Each row has a name. Each piece below is followed by the name of the row it came from, unless a question asks for something else. Each question is about the rows just above it. Places in a row count from 1.

[-0.41  0.57 -0.14 -0.01 -0.41  0.86 -0.54 -1.22  0.23  0.09  0.54 -0.03
 -0.20  0.32 -0.35 -0.75 -0.38  0.04 -1.25  0.48 -0.10  0.33  1.25  0.72
 -1.13  0.66  0.33 -0.29 -0.46 -0.40 -0.04 -0.45 -0.29 -0.35  1.08  0.34
 -0.73  0.03  0.77 -0.59  0.74 -0.22 -0.50  1.21 -0.69 -0.06  0.00 -0.47
 -0.13 -0.33 -0.49  0.46  0.09 -0.04  0.68  0.01  0.20  0.17  0.25 -0.73
 -0.52 -0.13  0.56  1.35] = k112
[ 0.70 -0.12 -2.23  1.09  8.15 -6.48  2.65  3.43  1.58  2.13 -4.37 -1.99
 -2.29  5.68 -5.32  0.46 -4.50  0.23 -2.27 -0.75 -0.04  1.14  3.26  2.50
  1.86  3.72 -3.45 -2.83 -2.20 -6.08 -0.79  2.16  4.45 -0.09 -0.49 -0.69
  2.05  0.80  1.35  3.59 -4.70  2.28 -2.22 -5.27 -0.62  4.78 -2.88 -1.62
  3.60  2.88  0.32  4.12 -5.94 -4.06  1.67 -1.95  2.67  3.11 -0.67  0.87
 -3.00 -2.09 -0.30 -4.11] = k897
[ 1.03 -0.80  1.89  0.02 -1.12  0.33 -4.05 -3.02 -1.85  5.95 -2.21 -2.07
 -2.45  5.54 -5.30  0.19 -4.78  0.18 -2.28 -0.60 -0.12  1.32  3.35  2.86
  2.02  3.63 -3.50 -2.68 -2.57 -6.03 -1.04  2.02  4.50 -0.42 -0.54 -0.70
  2.33  0.76  1.40  3.70 -4.50  1.96 -2.47 -5.28 -0.51  4.72 -3.00 -1.79
  3.64  2.94  0.33  3.89 -6.15 -4.08  1.67 -2.10  2.63  3.20 -0.78  0.63
 -3.07 -1.86 -0.14 -3.97] = k441
[-1.77  3.64  2.02 -0.27 -1.15  0.49 -4.05 -2.99 -1.93  6.04 -2.51 -1.99
 -2.29  5.68 -5.32  0.46 -4.50  0.23 -2.27 -0.75 -0.04  1.14  3.26  2.50
  1.86  3.72 -3.45 -2.83 -2.20 -6.08 -0.79  2.16  4.45 -0.09 -0.49 -0.69
  2.05  0.80  1.35  3.59 -4.70  2.28 -2.22 -5.27 -0.62  4.78 -2.88 -1.62
  3.60  2.88  0.32  4.12 -5.94 -4.06  1.67  0.49  1.83 -0.30  0.70 -0.94
  0.20  0.54  2.07  0.41] = k493
[-1.05  0.23 -5.67  2.85  0.32 -0.79  4.59 -1.30  0.55 -1.31 -2.49  0.41
 -0.06 -2.42  1.31  7.88 -6.84  2.35  3.30  1.40  2.11 -4.28  1.76 -4.17
 -0.02 -3.56  1.87  1.73 -3.26 -1.78 -4.01  0.16 -1.89 -5.00  2.21 -0.58
 -5.40 -1.56  2.12  7.77 -4.80  3.24  3.62  1.40 -1.85 -0.82  0.54  3.81
 -5.98 -1.75 -1.03  3.17 -4.76 -3.89 -2.50  0.53  0.33 -1.88 -1.26 -3.48
  1.24 -1.21  1.28 -0.65] = k8
[-1.10  0.07 -5.69  2.69  0.28 -0.56  4.64 -1.49  0.68 -1.22 -3.18  0.70
 -0.12 -2.23  1.09  8.15 -6.48  2.65  3.43  1.58  2.14 -4.37  1.95 -3.82
  0.29 -3.14  1.91  1.61 -3.36 -1.66 -4.28  0.03 -1.81 -4.95  2.40 -0.77
 -5.45 -1.12  1.50  7.57 -5.16  3.45  3.67  1.55 -1.64 -0.99  0.20  3.78
 -6.02 -1.64 -0.37  2.98 -4.65 -4.10 -2.64  0.89  0.39 -1.72 -1.45 -3.48
  1.57 -1.22  1.11 -0.82] = k797
Row and place where [-1.79  3.64] starts: -> k441, 48
Row and place where [ 0.39 -1.72 -1.45 -3.48] starts: -> k797, 57
Where does [-3.89 -2.50  0.53  0.33] start? Give its row and place. -> k8, 54
Row and place where [ 0.57 -0.14] starts: -> k112, 2
[ 0.70 -0.12 -2.23  1.09  8.15 -6.48  2.65  3.43  1.58  2.14 -4.37] begins in row and place -> k797, 12
[ 1.89  0.02 -1.12  0.33 -4.05 -3.02 -1.85  5.95] begins in row and place -> k441, 3

[ 3.24  0.91  0.41 -2.19  3.61] -> k956
[ 0.09  3.24  0.94 -7.74  3.08] -> k697
[ 0.94  0.09 -7.74  3.24 -4.44] -> k904
[ 3.24  0.94 -7.74  3.08] begins in row and place -> k697, 2
Where does [ 0.91  0.41 -2.19  3.61] start? Give its row and place. -> k956, 2
Where does [3.24 0.94] start? Give its row and place. -> k697, 2
Where does [ 0.09  3.24  0.94 -7.74] start? Give its row and place. -> k697, 1
Where does [0.94 0.09] start? Give its row and place. -> k904, 1

[ 1.79  2.52  2.65  2.28  4.80  1.00 -5.50 -1.27 -6.31 -1.44 -3.19 -0.62
  0.54]  k953
[ 3.83  6.92  4.23  0.17  7.79  4.94  1.31  5.24 -8.86  4.56  1.64  1.73
  0.72]  k727
[-3.45 -2.20 -5.82  0.77  3.11 -1.95  3.69 -6.13 -0.80  1.82 -5.03 -4.78
 -2.42]  k443
[-0.96 -0.08  1.82  0.77  3.11 -6.13 -5.03 -0.80 -5.82  3.69 -1.95 -5.42
 -2.88]  k618
[-2.46 -5.82 -0.80 -6.13  3.11  0.77  1.82 -0.08 -5.03  1.22 -2.61  4.06
 -2.21]  k347
[-3.45 -2.20  2.59  2.73  1.83 -4.01 -5.05 -0.64 -3.28  4.26  4.30 -0.96
 -1.62]  k291
[-0.46 -8.08  4.66  5.87  4.61 -3.09 -7.06  6.08  1.33 -2.72  4.76  5.28
  0.88]  k629
[1.79 2.52 2.65] begins in row and place -> k953, 1
Where does [ 1.82  0.77  3.11 -6.13 -5.03 -0.80 -5.82  3.69 -1.95] start? Give its row and place. -> k618, 3
Where does [-0.08  1.82  0.77  3.11 -6.13 -5.03 -0.80 -5.82] start? Give its row and place. -> k618, 2
Row and place where [ 1.82 -0.08 -5.03  1.22 -2.61  4.06] starts: -> k347, 7
Where does [-2.46 -5.82 -0.80 -6.13  3.11  0.77  1.82 -0.08 -5.03  1.22 -2.61] start? Give its row and place. -> k347, 1

[ 4.25 -6.08  5.50  0.06 -0.13 -1.35 -3.02 -1.21 -3.72 -0.66  2.07  5.56
  0.44 -5.75  2.97  4.00 -1.94 -4.63 -0.52 -5.64 -4.48  2.25  5.12  2.97
 -5.09] -> k39
[-0.79  2.50  2.21 -0.88  1.87  2.52  1.70 -3.44  1.12 -3.30  3.66  0.73
  3.29 -3.39  3.15 -0.88 -3.64 -3.77 -3.27 -0.77 -3.80  3.65  0.16  3.15
  0.20] -> k77
[-0.21  0.17 -0.66 -1.20  0.14  0.17  0.11 -1.30  0.04 -1.32  0.08 -0.97
  0.15 -0.84 -0.13 -1.20 -1.28 -1.04 -1.33 -0.22 -1.06  0.06 -1.06 -0.13
 -0.04] -> k999
[ 4.84  6.40 -3.67 -7.46  6.64  6.44  6.51 -6.31  6.19 -6.70  4.25 -6.08
  5.50  0.06 -0.13 -1.33 -1.04 -1.28 -0.22 -0.84 -1.06 -1.20 -1.06  1.83
  2.99] -> k974
[ 4.84  6.40 -3.67 -7.46  6.64  6.44  6.51 -6.31  6.19 -6.70  4.25 -6.08
  5.50 -0.59  2.11 -7.46 -5.82 -2.76 -6.81  4.68 -3.00  4.02 -6.70  2.11
  5.98] -> k213
Where does [-0.84 -0.13 -1.20 -1.28 -1.04 -1.33 -0.22 -1.06  0.06 -1.06] start? Give its row and place. -> k999, 14
Row and place where [-0.59  2.11 -7.46 -5.82 -2.76 -6.81  4.68 -3.00  4.02 -6.70  2.11] starts: -> k213, 14
The row with [ 4.84  6.40 -3.67 -7.46  6.64  6.44  6.51 -6.31  6.19 -6.70  4.25 -6.08
  5.50  0.06 -0.13 -1.33 -1.04 -1.28 -0.22 -0.84 -1.06 -1.20 -1.06  1.83
  2.99] is -> k974
Where does [ 4.25 -6.08  5.50  0.06 -0.13 -1.33] start? Give its row and place. -> k974, 11

[-8.92  2.95  2.37 -6.15 -7.50  8.56 -5.33 -8.32  4.80 -2.21  5.53 -8.96
 -8.72  2.49  0.40] = k324
[-0.44  2.89  3.83  1.79 -2.89  0.41  4.55 -4.91  2.54 -5.21  8.40  0.59
  2.78  0.51  8.56] = k351
[ 6.21 -2.02  9.47 -1.68  2.58 -5.97  9.27  0.22 -0.95  2.52 -7.31  0.59
  2.78  5.79  6.40] = k959
[ 1.34  4.72 -4.71 -7.84 -3.69 -4.50  8.07  6.53 -4.61  7.67  7.41  1.75
 -3.57  0.09  7.53] = k567
[-1.44 -5.97  9.47  2.58 -2.02 -1.68  7.45  8.94  7.00 -6.79  0.80  2.33
  6.10 -1.94  2.54] = k804
[-8.92  2.95  2.37 -6.15 -7.50  8.56 -5.33 -0.88  1.67  7.79 -7.57 -6.54
  9.22  7.23 -3.39] = k164
[ 4.80 -2.21  5.53 -8.96 -8.72  2.49  0.40] begins in row and place -> k324, 9
Which row holds [ 6.21 -2.02  9.47 -1.68  2.58 -5.97  9.27  0.22 -0.95  2.52 -7.31  0.59
  2.78  5.79  6.40]? -> k959
[-2.02  9.47 -1.68  2.58 -5.97] begins in row and place -> k959, 2
[2.89 3.83] begins in row and place -> k351, 2
[ 9.47 -1.68  2.58 -5.97  9.27  0.22 -0.95  2.52 -7.31] begins in row and place -> k959, 3
[ 7.41  1.75 -3.57] begins in row and place -> k567, 11

[-7.47 -6.98  3.16  3.63 -1.76 -0.93 -0.98]  k555
[ 1.63 -6.73  1.57 -7.45 -6.98  3.16  3.63]  k58
[ 0.81  6.14  0.16  6.41  5.86 -5.51 -5.70]  k635
[-0.17 -5.70  6.14  0.16  6.41 -5.51  5.86]  k71
Where does [ 6.14  0.16  6.41  5.86 -5.51 -5.70] start? Give its row and place. -> k635, 2
[-6.73  1.57 -7.45] begins in row and place -> k58, 2
[ 6.41  5.86 -5.51] begins in row and place -> k635, 4
Row and place where [-7.45 -6.98  3.16  3.63] starts: -> k58, 4
[-0.17 -5.70  6.14] begins in row and place -> k71, 1

[-2.42 -2.08 -4.43 -2.15  0.83 -4.35  2.97 -0.11  0.23 -0.34  1.29 -2.76
 -0.23 -0.35 -0.89  0.75  1.27  1.38  1.10 -1.40  2.30 -1.48 -0.14 -0.68
 -0.99  2.86 -0.27 -2.55 -2.30  2.11  1.32 -4.85  0.75  0.66 -0.13  0.85] : k513
[-1.59 -0.63  0.38  0.27 -3.00 -0.04 -5.89 -1.58 -4.86 -2.79 -2.45 -2.44
 -5.45 -2.88 -7.12 -4.58 -4.25 -7.16 -6.78 -1.53 -6.33 -1.48 -3.73 -4.84
 -1.57 -7.16 -1.38 -0.06 -3.73 -6.41 -5.34 -0.75 -6.65 -5.39 -5.34 -4.99] : k719
[-2.91 -6.11 -4.34 -2.57 -2.49 -3.14  1.34 -1.56  0.78 -2.29 -1.70 -0.45
  0.15 -1.34 -1.24  1.60  0.85  0.37  1.71 -4.74  1.43 -5.68  1.03 -0.02
 -1.03  2.24 -1.07 -3.70 -2.84  1.52  0.68 -1.48  0.18  0.90  0.77 -0.70] : k159
[-3.04 -4.14 -3.33 -2.60  0.68 -3.57  0.39 -1.60  1.62 -2.49  2.10  1.54
 -0.96 -3.97 -4.46  1.53  0.45  2.98 -1.28 -0.73  2.55 -2.52  0.37 -1.94
 -1.03  2.51 -0.28 -3.45 -1.61 -0.08  1.45 -4.00 -1.10  2.22  1.03 -0.69] : k122
[-2.91  0.03  0.67 -0.18  3.43 -2.47 -0.60 -1.37  0.84  2.98  2.10 -2.49
  1.54 -0.96 -4.46  0.45  1.53 -3.97 -5.68  3.55  0.24  1.72 -0.80 -6.21
 -0.52 -0.58  0.20 -2.86 -0.74 -2.46 -1.62 -2.56 -4.78  3.12 -0.37 -2.28] : k751
[-2.91 -6.11 -4.34 -2.57 -2.49 -3.14  1.34 -1.56  0.78 -2.29 -1.70 -0.45
  0.15 -1.34 -1.24  1.60  0.85  0.37  1.71 -4.74  1.43 -5.68  1.03 -0.02
 -1.03  2.24 -1.07 -3.70 -3.33 -1.66  1.17 -2.50 -3.54  0.54 -3.06 -1.43] : k617
Which row holds [-2.91 -6.11 -4.34 -2.57 -2.49 -3.14  1.34 -1.56  0.78 -2.29 -1.70 -0.45
  0.15 -1.34 -1.24  1.60  0.85  0.37  1.71 -4.74  1.43 -5.68  1.03 -0.02
 -1.03  2.24 -1.07 -3.70 -2.84  1.52  0.68 -1.48  0.18  0.90  0.77 -0.70]? -> k159
Row and place where [-3.04 -4.14 -3.33 -2.60  0.68] starts: -> k122, 1
[ 2.98  2.10 -2.49  1.54 -0.96 -4.46  0.45  1.53 -3.97] begins in row and place -> k751, 10

[ 3.39 -3.98 -3.35 -0.60 -5.83 -1.09 -1.42  2.53  2.64  5.11 -4.30 -1.03
  0.62 -1.10  5.45  0.69  3.60 -5.20 -5.44  0.43 -4.75  0.32  0.34  0.42
  0.91  1.55  0.66  3.89  1.53  1.82  5.29 -0.67  3.35] -> k198
[ 2.56 -7.25 -2.81 -4.31 -2.53 -1.98  2.64 -4.15  3.80  0.68  2.37  3.53
 -1.62 -0.44 -1.72  9.14  4.19 -5.94  5.37 -4.97 -2.07  8.10  4.42  8.17
 -4.65  1.70 -0.18  3.90  4.17 -2.81 -6.53  5.71 -0.16] -> k758
[ 1.34 -4.74 -0.87 -1.20  1.82  2.22 -2.36  3.33 -0.12 -1.56  3.97  3.14
  0.02  3.74  3.67 -3.48  0.93 -4.42 -3.57  2.08 -4.80  5.21 -2.92  3.16
 -4.15 -2.41 -1.88 -3.88  0.38 -1.57  3.12  3.67  4.31] -> k397
[ 3.09 -5.41 -2.27 -3.51 -2.20  3.33  2.13 -3.75  3.56  3.93 -2.69 -3.86
  0.97  3.62 -0.25  6.27  3.45 -4.17 -7.22 -3.46 -1.70  7.66 -2.49  1.91
  1.65 -1.20  0.19 -1.26  4.26  2.31  4.86  4.45  1.68] -> k342
[-4.03  2.25  6.75  3.86  2.69  2.44  4.43  2.10  4.57 -6.89  5.08 -2.72
 -3.72 -2.68  5.11 -1.44  1.12  1.06  3.95  3.27 -3.39 -2.82  3.69  2.45
 -3.12 -0.75 -2.01 -4.53  5.94  2.19 -8.76  5.89  2.38] -> k531
[ 2.40  1.81  4.62  2.96  4.69 -3.33 -4.54 -0.36 -2.40  0.47 -4.66  2.51
  1.25  3.39 -5.43  7.74  3.62  0.77  3.45 -3.34 -3.30  5.65 -1.96  6.38
  0.29 -4.44  0.65  3.87 -1.65  0.69  2.42 -1.73 -7.34] -> k304
[ 5.14 -4.30 -1.03  0.62 -1.10  5.45  0.69  0.40 -2.22 -5.35  0.52  2.51
  1.07  2.93 -5.28 -0.60  2.62  1.29  4.54  1.07 -4.18  6.44 -2.03  5.71
 -0.91 -4.36 -1.11 -1.93 -1.22  1.52 -3.88 -0.66 -5.79] -> k167
[-3.39 -2.82  3.69  2.45 -3.12 -0.75 -2.01 -4.53] begins in row and place -> k531, 21
Where does [ 3.09 -5.41 -2.27 -3.51 -2.20  3.33] start? Give its row and place. -> k342, 1
[ 5.11 -4.30 -1.03  0.62 -1.10  5.45  0.69] begins in row and place -> k198, 10
Row and place where [-4.03  2.25  6.75  3.86  2.69  2.44  4.43  2.10  4.57 -6.89] starts: -> k531, 1

[ 2.17  2.26 -7.68 -4.37  2.43 -4.69  1.84 -0.60 -3.02  2.38  6.60  4.37
 -0.64  3.36  2.87 -1.84 -1.26 -3.68  1.24  4.03 -3.46 -5.54  5.04  4.51
 -4.09  2.88 -3.87] : k810
[-1.15 -0.98  2.11 -2.16 -0.90 -2.29 -0.88 -1.59 -1.59 -0.96  3.01 -2.38
  4.03  2.97 -1.24  2.51 -0.99 -2.11 -0.40 -4.25 -2.23  1.68 -4.39 -3.71
 -2.01 -0.74 -2.16] : k875
[-7.02 -6.69 -4.17  3.19 -6.95  4.59 -4.18  3.05  3.98 -6.11  2.87 -5.39
  6.56  2.44 -1.84  2.87  1.78  4.10 -7.05 -1.41  4.80  2.24 -0.30 -0.32
  3.37 -7.34  4.08] : k439
Row and place where [-0.96  3.01 -2.38  4.03  2.97] starts: -> k875, 10
Row and place where [ 2.87 -1.84] starts: -> k810, 15
[ 4.80  2.24 -0.30 -0.32  3.37 -7.34] begins in row and place -> k439, 21
[-2.11 -0.40 -4.25 -2.23  1.68 -4.39] begins in row and place -> k875, 18
Row and place where [-0.98  2.11 -2.16] starts: -> k875, 2

[ 3.79 -0.97 -8.04 -3.98 -5.66  9.04  0.24  0.70] : k352
[ 1.03  0.53 -2.51 -1.22 -0.18 -0.35  0.10  0.53] : k91
[ 1.03  0.53 -2.51  1.26 -3.46 -3.66  0.28 -2.35] : k349
[ 1.25 -3.46  7.26  4.12 -3.04  2.95  8.90 -9.40] : k57
Where does [ 1.26 -3.46] start? Give its row and place. -> k349, 4
Which row holds [ 1.03  0.53 -2.51  1.26 -3.46 -3.66  0.28 -2.35]? -> k349
Where does [0.10 0.53] start? Give its row and place. -> k91, 7

[-3.16  4.46 -3.74  6.40  0.20  6.44 -6.35  3.24  0.70 -0.87 -1.74 -0.07
 -1.71  3.18  2.74 -5.14 -4.48 -4.18 -2.31 -2.96 -3.86  1.21  2.37  2.05
 -3.33 -7.35  1.79 -1.38  0.66  2.62  1.29  2.79  3.32 -1.96 -5.68] : k721
[-0.65  2.37 -5.55  1.64  2.74  0.97 -4.45  2.58 -0.01  0.08 -0.81  0.31
 -0.83  0.78  2.35 -2.48 -3.58 -5.34 -2.33 -4.49 -0.06 -1.28  0.83  1.64
 -1.94 -3.85 -2.45 -0.86  2.15  3.24  0.80  1.67  0.17 -1.12 -0.08] : k850
[-3.16  4.46 -3.74  6.40  0.20  6.44 -6.35  3.24  1.27 -0.87 -5.14 -1.74
 -1.71 -4.48  3.18 -0.07 -4.18  2.74 -2.31 -2.96 -1.59  1.79  0.66  1.21
 -1.38 -7.35 -3.33  2.37  2.05  2.62  1.29  2.79  3.32  0.19 -5.68] : k466
Row and place where [ 1.79  0.66  1.21 -1.38 -7.35 -3.33  2.37  2.05] starts: -> k466, 22
[-4.48 -4.18] begins in row and place -> k721, 17
Where does [-4.18  2.74 -2.31 -2.96 -1.59  1.79] start? Give its row and place. -> k466, 17
Where does [-1.74 -0.07 -1.71  3.18  2.74 -5.14 -4.48 -4.18] start? Give its row and place. -> k721, 11
Where does [-3.33 -7.35  1.79 -1.38  0.66  2.62  1.29  2.79] start? Give its row and place. -> k721, 25

[ 0.70  5.04  2.01 -2.99] = k496
[-7.98  4.12  2.81  3.23] = k694
[0.56 2.33 0.95 4.35] = k537
[ 4.50  4.81  1.39 -6.09] = k699
[-2.39  2.16  1.30  6.87] = k712
[ 4.95  6.29  1.97 -5.88] = k232
[-7.03  2.52  2.01 -0.92] = k933
[-8.39  1.37  1.69  0.96] = k549
[-7.94  2.99  2.24  0.66] = k597
[4.95 6.29 1.97 6.39] = k686
[-8.43  1.05  1.65  0.68] = k649
[4.95 6.29 1.97 6.39] is in which row? -> k686
Where does [1.37 1.69] start? Give its row and place. -> k549, 2
Row and place where [-8.43  1.05] starts: -> k649, 1

[-8.08  2.56  3.77 -1.11  3.62  3.90  4.26  2.99 -4.07] -> k130
[ 1.86 -1.85 -3.77 -0.95 -1.16  2.59  0.96 -4.44 -1.27] -> k19
[ 1.72 -0.24  3.77 -1.11  0.65 -1.98 -2.67  1.01 -1.34] -> k179
[-4.55  0.57  3.95 -2.88  1.00 -2.11  0.43  4.73 -0.98] -> k223
[-2.13  1.16  6.37 -0.50  0.16  3.78  4.01 -1.11  7.55] -> k806
[-2.13  1.16  6.37 -0.50  0.16  3.78  4.01 -1.11  3.61] -> k105
asked: [-8.08  2.56  3.77 -1.11  3.62  3.90  4.26  2.99 -4.07] -> k130
Where does [ 3.77 -1.11  0.65 -1.98 -2.67] start? Give its row and place. -> k179, 3
Where does [ 4.73 -0.98] start? Give its row and place. -> k223, 8

